128 stands for zero in the data rows.
Some points, one per row:
[255, 195, 97, 211, 193, 85, 72, 109, 156]
[10, 147, 118, 110, 95, 202, 130, 159, 148]
[86, 76, 89, 110, 43, 109, 179, 109, 120]
[255, 149, 76, 106, 221, 92, 114, 141, 126]
[83, 128, 82, 159, 88, 200, 86, 180, 100]
[206, 148, 255, 144, 117, 130, 111, 107, 130]
[20, 71, 91, 99, 54, 141, 101, 149, 104]
[62, 93, 76, 134, 100, 119, 170, 137, 173]
[42, 62, 84, 67, 104, 101, 144, 123, 114]
[0, 88, 182, 127, 120, 99, 132, 148, 105]
[138, 148, 126, 82, 69, 167, 109, 174, 114]
[69, 88, 148, 99, 113, 52, 143, 96, 142]
[140, 100, 194, 112, 167, 105, 211, 54, 106]
15 more points follow, each with its number after it:
[163, 134, 167, 108, 211, 51, 144, 92, 112] 0
[0, 90, 177, 131, 117, 100, 147, 165, 108] 1
[44, 140, 161, 161, 142, 155, 125, 77, 133] 2
[16, 124, 145, 125, 92, 139, 147, 154, 156] 3
[136, 108, 102, 199, 166, 127, 137, 128, 183] 4
[68, 88, 76, 137, 108, 133, 167, 136, 177] 5
[73, 146, 62, 92, 82, 194, 137, 182, 139] 6
[191, 114, 65, 86, 142, 145, 96, 179, 103] 7
[4, 116, 146, 185, 79, 107, 135, 77, 107] 8
[23, 107, 119, 86, 104, 57, 109, 82, 103] 9
[255, 173, 84, 110, 207, 87, 108, 134, 122] 10
[8, 136, 111, 113, 94, 195, 134, 156, 143] 11
[236, 154, 202, 83, 64, 133, 133, 180, 104] 12
[132, 151, 184, 109, 151, 70, 126, 117, 110] 13
[117, 119, 93, 73, 40, 194, 80, 189, 87] 14
Which of these numbered points is nearest to each point below, ignoring the 2 directions in which the first points spread most? Its number follows each.
[255, 205, 83, 165, 153, 83, 102, 108, 163] > 5
[248, 149, 121, 142, 173, 133, 150, 124, 118] > 6
[94, 189, 105, 107, 147, 75, 93, 58, 121] > 9
[193, 110, 70, 80, 141, 153, 99, 174, 106] > 7
[39, 130, 167, 156, 133, 176, 121, 75, 133] > 2
[140, 72, 194, 167, 142, 109, 151, 98, 110] > 1
[23, 164, 94, 119, 116, 95, 85, 62, 132] > 9
[62, 173, 81, 138, 131, 91, 117, 63, 141] > 9
